(in the rows, 128 means zero)
which system made each run
trace 1, Z (10 x 20)
[[138 108 111 132 150 139 119 140 173  62  66 132 110 154 117 167 174 110
  140 123]
 [146 130  60 129 109 158 160 174 146 101  89 102 137 122 131 125 170 156
  135  76]
 [176 152 112 126  97 126 172 197 104  93 139 131 109 127 126  73 126 149
  102  99]
 [136 131 163 134 170 112 180 187 121 117 126 146  86 124 146  88  78 121
  159 106]
 [101 123 130 117 185 109 226 109 139 125 121 144  82 133 120 149 103 119
  137 131]
 [ 78 132 120  63 149 133 180 122 180 146 117 115  93 149 154 122 158 130
   90 150]
 [149 163 122  71 121 135 145 165 143 216 128  98 125 148 144 138 153 158
  119 144]
 [201 161 159 120 105  92 125 140 127 168 131 115 102 154 123 123 139 129
  153 193]
 [144 111 144 154 121  90 124  92 162 145 104 103 109 114 140 104 125 125
  211 170]
 [100 109  98 156  86 107 165  50 142 146 136 108 137 102 118  92 129 156
  140 141]]
trace 2, J (10 x 20)
[[110 144 128 105 133 220 119 165 127 144 137 115 132 131 169 159 137 110
  129  73]
 [147 161 124  93 114 125 140 126  60  87 188 132  99 131 121 137 120 101
   97 170]
 [142 126 163 100 142  81 106 172 152 101 102 145  81 145 126 114 107 114
  202 146]
 [134 102  95 134 121 137 172 106 129 117  88 149 116 168  72 178 137 154
  145  82]
 [103 126 121 112  82 148 120 128 172  79 121 131 121 145 143  74 172 131
   59 119]
 [147 123 110  95 153 176 132 209  92 163 135  81 116 131 161 106 128 131
  120 111]
 [150 109 120 121 150  71 163 124  65 103 152 126  93 133  94 100  96 127
  106 177]
 [ 97  82 151 125 167  76 117 142 188 134  73 144 116 141 127  98 116 141
  167 126]
 [103 110  90 127 140 156 162  96 138 173 106 127 153 147 100 169 150 164
   81  93]
 [123 150 137 107 107 126 103 126 149 139 151 107 142 123 163  79 165 126
   45 176]]
trace 3, Y (10 x 20)
[[ 61 136 127  81  70 124 128  89 166 136 138 167 134 141 113 134 121 156
  126  89]
 [136 119 158  99  89 165  98 145 150 186 115 134 124 187 118 117 154 153
   93 105]
 [176  81 115 111 125 163 100 143  73 156 114  78 102 174 106 126 146 133
  139 149]
 [124  70  80 115 117 102  96 118  83  66 118 102 112 125  99 104 127 125
  170 147]
 [ 78 101  93 126 124  88 108 145 140  91 104 152 158 101 104 106 107 159
  138  71]
 [108 108 139 145 153 130 123 159 129 164 122 152 167 137 115 102 117 160
   47  81]
 [141 100 145 126 205 140 109 161 105 164 119 100 128 157 139 128 140 111
   62 168]
 [135 120  86  99 183  82 120 124 103 113 123  92 127 112 119 165 142 110
  134 199]
 [126 163  97 126 114  40 120 115 165  90 111 155 156  96 107 144 142 141
  140 158]
 [163 164 139 182 121 104 147 148 188 153  93 159 166 121 123 131 143 160
  109  99]]
trace 4, J (10 x 20)
[[116 127 155 125  97 139  59 136 119 135 153 154 162 144 122 100 133 134
   44 118]
 [173 117 161 146 181 167  81 161  92 162 128  99 130 144 144 154 136  93
  120 159]
 [140 116  93 138 166  87 128  92 103  84 122 106 122 112 110 163 142 100
  151 196]
 [ 98 137  90 111 120  74  98 144 182 107  88 140 165  98 123 141 138 153
  170 113]
 [152 160 105 156 102 145 125 152 118 146 131 160 182 124 102 158 136 161
   78  64]
 [171 152 171 182 138 154 117 149 124 101 149 138 132 123 160  98 142  90
   63 148]
 [137 129 126 144 204 143 161 155 117 111 123  94 109  97 169 147 117  86
  177 148]
 [ 86 148  89 104 141  68 186  98 133  85 136 154 125  93 110 154 109 130
  150 130]
 [102 168 156 106 100 109 128 154 191 148 117 185 141 136 129 127 117 154
  122  77]
 [180 161 161 148 115 192 164 134 121 166 139 138 113 165 127 155 142 124
   80 108]]
trace 5, Y (10 x 20)
[[114 154 164 120  89 162 149  56 154 176 146 155 120 158 120 169 134 127
  112 124]
 [149 133 146 107  77 195 102 105 154 142 123 103  97 170 145 138 179 110
  141 145]
 [164 127  88 101  62 165 111 135  83 117 136  94 112 138 114 139 141 135
  192 115]
 [132  99 129 137  65 124 100 127  87  68 138 153 109 139  91  90  98 138
  167  86]
 [ 85  70 140 139 140 159 128 142 126 118 107 155 118 148 109 106  94 142
  143  43]
 [ 77  78 119 108 154 172 138 118  94 136 140 121 127 152 120 115 122 130
   53  99]
 [ 87 104 118  45 166 125  83 161 117 116 129 111 112 155 133 128 145 111
   87 162]
 [129 127  91  60 141  60 108 151 113 142 111 132 133 149  79 163 129 157
  133 154]
 [160 107 123 141 116  56 115 120 157 120  80 153 133 162  73 120 147 162
  106 150]
 [161  94  98 175 154 123 144 155 167 136  62 100 146 134 123 111 167 159
  113 112]]
trace 6, T (10 x 20)
[[115  61 112 120 169 102 122 145  77 117 119 108 104 129 105 102  81 129
  186 125]
 [ 60  77 123 145 158  88 150  82 142 130 120 146 137 115 108  94 102 147
  103 118]
 [ 82 114 149 114 163 136  99 155 182 192 104 128 160 135 153 114 135 147
   92 102]
 [157 131 140 105 163 134 108 134 100 212 129 113 142 163 110 174 139 134
   84 164]
 [161 119 116 123 163  90  86 127 123 101 110  98 124 135 124 142 165  98
  121 218]
 [152 119  72 165 130  80 106 128 130 115  94 113 174  90 104 148 136 151
  182 129]
 [153 135 120 206  96 115 132 107 143 127 126 147 180 104 113 103 141 155
   75 102]
 [165 145 164 183 148 182 104 184 120 140 133 125 153 115 166 114 128 110
   94  98]
 [149 154 137 150 180 153 155 130  62 125 173 129 128 104 132 178 101  85
  118 144]
 [ 89 163 130 127 154 100 140  98 156  65 144 146 125  86 157 158 125  81
  145 161]]
trace 7, T (10 x 20)
[[144 131 112 103 108  81  80 142 149 127  94 126 133 131 107 159 132 140
  219 140]
 [160 103 114 181  70 122 140  68 133 122 108 141 139 152  73 125 150 162
  112 116]
 [146  99 122 161 117 185 105 174 133 106 110  95 133 126 161  64 156 129
   99  96]
 [138 124 107 129 156 147 145 165  33 148 175 115 140 104 122 121  82 130
  114 104]
 [ 87 130 167 122 171  77 126 114 123  82 158 168 117 114 136 109  97  89
   97 164]
 [ 86 132 147 121 170 120 118 128 182 148  90 155 138 127 130 186 113 122
  190  99]
 [129 146 115 128 110 152 163  66 162 164 117 132 136 157 111 181 172 144
   79 135]
 [164 153 103  91 102 151  96 178 148 116 117  82 120 136 161 111 189 122
  116 160]
 [190 141  89 128  97  92 127 153  53 123 147 116 127 121  87 135 109 149
  168 137]
 [135 103 152 185 115  87 137 105 134  55 126 159 111 116 114  69 106 120
  127 132]]
trace 8, Z (10 x 20)
[[114 134 127 116 200  99 132 143 134 182 102 145 157 126 105 202 109 139
  143 124]
 [157 139 132 135 129 115 127  99 175 109  89 138 123 169 104 165 188 121
   73 173]
 [152 130 111 149 121 171 101 160 171 150  92  78 151 111 173 111 174 134
  149 120]
 [196 172  92 171  83 111 166 133  84 118 158 118 148  90 116 122 128 145
  136 128]
 [111 139 175 153 122  88 125 135 155  74 143 157 112  97 157  61  92 107
  143 136]
 [ 76 125 138 154 156 138 182  90 139 164 136 158 140 101 130 152  81 135
  155  74]
 [ 94 146 150 101 119 164 159  80 140 115 157 150 103 153 133 145 148 108
   53 142]
 [108 151 140  69 137 178  80 167 137 172 138 101 135 131 174 152 141 111
  146 128]
 [188 173 112 103  93 100 112 127  93 137 137 137 132 144  82 194 134 132
  165 152]
 [138 107 148 134  87 101  79 121 181  79  91 140 104 149 122 101 150 122
  180 145]]
trace 9, H (10 x 20)
[[ 72 124 179 104 152  98 118 116 169 190 140 131 124 119 164  83  98 129
  125 154]
 [139 139 158 108 155 135 124 100 124 227 134 107 127 148 128 175 125 125
  139 171]
 [155 121 139 132 102 140  84  73 143 137 126  90 117 148 137 134 179 104
  127 206]
 [149 127  90 143  75 133 100 103 140 127 113  83 139 103 135 134 149 134
  218 136]
 [163 107 113 171  57 101 103  99  97 126 130 142 154 126  75 104 114 166
  150 108]
 [106  73 157 187 123 154  74 124 117 127 126 141 153 124 129  81  98 130
  130  73]
 [ 95  96 116 154 166 173 127 104  58 146 165 123 159 107 122 154  90 117
  108  95]
 [ 67 125 119  84 136 128  85 102  95  99 174 135 144 112 137 130 122  98
   75 157]
 [ 88 153 113  51 135 122  75 155 129 128 132 136 138 126 131 186 125 116
  165 127]
 [171 147 125  99 107 122  88 144 116 111 110 158 125 181  74 192 156 131
  114 134]]
trace 10, N (10 x 20)
[[100  87 113  96 170 135  85 145 173 118  73  88 116 143 152 142 166 111
  164 153]
 [129 124  55 105  98 132 183 112 101 148 127 112 138 134  84 154 142 177
  106 104]
 [135 140 139 117 102  93 105 186 147  80 130 147 123 133 137  55 139 138
   75 128]
 [147 118 128 154 196 125 156 188 115 174 105 114 137 109 138 131  93 139
  172  92]
 [127  98 129 170 160 106 173  67 106  96 136 131 108 130 105 114 126 111
   79 168]
 [ 72 144 110  80 145 121 124 132 192 135 118  98 132  93 188 114 153 119
  139 154]
 [151 178 121 120 108 111 185 121 111 198 152 146 147 130 104 160 116 170
   98 116]
 [174 143 195 154 121  95  89 147 165 113 115 151 111 151 136  92 144 105
  106 173]
 [158 116 111 162 149 147 145 121 138 171  92  87 131 116 136 162 131 129
  216 127]
 [129 125 101 157  61 123 159  50 119  81 152 131 123 118 107 105 145 130
  105 146]]
trace 11, H (10 x 20)
[[157 107 132 110 151 110 125 117 100  86 110 137  90 182  80 168 148 108
   97 178]
 [101 105  84 107 134 142 134 137 188  74  71 102 109 132 142 128 175 123
  154 116]
 [161 145  58 116  97 110 180 166 107 140 118 113 142 124  95 126 139 184
  119  90]
 [157 115 154 148 134 102 113 197 130 107 121 136 127 132 140  44 123 138
   78 125]
 [127 114 140 163 226 122 167 162 118 151 109 124 128 106 144 143  89 115
  153 114]
 [103 131 118 129 175  85 177  78 132 128 136 137 129 123 118 138 136 126
   58 177]
 [ 82 157 122  82 128 118 116 136 206 163 114 109 144 104 182 120 156 134
  128 145]
 [198 187 131 119 108 112 130 152 117 204 138 119 144 134 116 163 137 152
  138 154]
 [188 126 178 186 116 117  89 119 155 105 107 126 119 139 140 105 154  99
  131 179]
 [131 121 109 196 130 142 164  82 148 125 108 119 140  87 136 153 118 125
  207 105]]
trace 12, N (10 x 20)
[[138 111 186 136 140 163 117 138 175 134  95 117  78 156 166 111 136  96
  185 136]
 [138 106 102 126  97 173 176  72  85 157 145  87  95 143 114 139 127 132
  165 131]
 [102 128 134  76  56 111 102 110 125  91 167 128  95 130 135  63 123 125
  132 153]
 [107 123 153  98 115 125 110 157 121 185 136 143 126 133 124 117  73 154
  195  77]
 [129  68 176 167 128 135 111  80  91 140 135 153 111 172  83 108 100 126
  104 124]
 [ 86  68 120 105 144 159  57 117 138 137 112  77 132 133 156 102 149 112
  143 148]
 [112 113  68  93 102 122 117 108  67 169 158 108 165 118  90 143 120 171
  110 116]
 [122 123 143 118 109  69  55 159 128 103 131 163 158 132 106  88 122 143
   83 134]
 [130  94 124 167 191 127  98 166 130 168  84 123 172 121 117 152 113 147
  148  84]
 [134  89  92 179 151 134 136  84 103  98 122 116 154 126 101 134 157 125
   53 143]]

runs to name
trace 13 (2 x 20)
[[126 124 122 101 124 103 156  78  85  99 167 110  81 128 121 121 115 102
  139 198]
 [ 72 141 134  56 103  86 121 117 182 134 126 142 105 128 134 125 116 137
  188 134]]
  N
trace 14 (2 x 20)
[[135  88 132 170 150 126 150  82  69 182 145 105 129 117 109 131  81 134
  172 136]
 [ 65  89 143 146 124 129  92  58 157  93 134 124 132 106 151  96 124  99
  135 153]]
  Y
trace 15 (2 x 20)
[[132 138 169 166  81 140 132  45 184 120 122 156 119 147 124 137 153 115
  116 144]
 [107 130 129 141  85 210 107  95 143 157 146  89 144 102 176 119 145 117
  157 105]]
  Z
trace 16 (2 x 20)
[[146 157 122 109 152  74  86 148 166 159  98 123 161 121 128 175 150 133
  146 173]
 [185 151 125 171 121 108  99 118 173 142  86 134 166 138 106 176 173 139
  120 148]]
  H
trace 17 (2 x 20)
[[ 82 151 160  73 135  71 102 116 154 140 158 143 124 116 149 103 119 117
   99 189]
 [133 150 155  93 146 122  99 135 167 200 101 130 124 153 131 186 132 124
  185 147]]
  H
trace 18 (2 x 20)
[[167 107 137 195 155 177 149 142  71 163 151 100 142 114 144 104 108 122
  103 110]
 [122 135 124 135 178 109 138 126  74  78 170 118 122  88 144 126 108  82
  106 179]]
  Z
trace 19 (2 x 20)
[[165 117 177 159 134 120  62 143 132 103 103 172 134 174  92 149 140 110
  101 130]
 [126 116 107 177 163 192 140 119 143  90  95 121 142 117 139 182 153 101
  143  87]]
  H
trace 20 (2 x 20)
[[155 193 121 117  97 120 116 187 157 144 117 161 162 121 123 163 140 150
  139  83]
 [206 169 148 187 105 154 163 148 112 104 141 152 124 139 118 135 143 119
   85 115]]
  J
trace 21 (2 x 20)
[[161 129 117 170 164 154 117 114 142 100 101 108 141 136 133 171 187  94
   80 167]
 [132 169  64 146 112 118 149 128 155  84 121 108 163  66 153 144 165 126
  148 129]]
  H
trace 22 (2 x 20)
[[104 169  89  47  80 151 142 142 132 114 145 131 115 130 130 165 140 133
  155 101]
 [156 150 160 102  91 125 135 173 109 110 136 182  93 178  95 126 109 138
  116  89]]
  N
trace 23 (2 x 20)
[[132  76 165 116 145  99 138 138 121 111 100 158  68 192  85 103 106 132
  130 127]
 [ 86  64  86 109 160 130 179 110 149 131  82 104 100 152 107 122 142 154
  130 112]]
  Y
trace 24 (2 x 20)
[[118  97 136 129 101 158  79 143  65 152 156 133 144 127 111 111  77 142
  158  72]
 [127  81 146 133 137 129 104 102  56  84 147 158 105 159  76 145  92 104
  124 129]]
  Z
trace 25 (2 x 20)
[[138 115 136 134 201  82 152 147 130 209 110 103 135 120 133 124 107 146
  137 159]
 [136 113 138 147 171  89 120  89 154 173 110 101 145 133 129 128 155 129
   87 201]]
  H
trace 26 (2 x 20)
[[158 104  81 110 171  91 160 185 134  92  75 106 103 145 105 125 155 145
  116 140]
 [157 112  94 136 161  94 178 190 156 127  79 104 120 130 130  85 146 163
  110 124]]
  Z
trace 27 (2 x 20)
[[165 114 144 130  69  70  97 127 149 151 111 137 124 159  94  72 135 168
  131 149]
 [171  61 154 180 134 150 104 145 112 151  90 104 113 168 111  85 125 142
  145 113]]
  T
trace 28 (2 x 20)
[[206 160 167 161 108 149 152 166  98 120 139 161 110 162 107 135 125 125
   96 105]
 [156 112 151 165 156 150 167 131 147  69 103 115  69 146 152 106 144  84
  140 147]]
  J
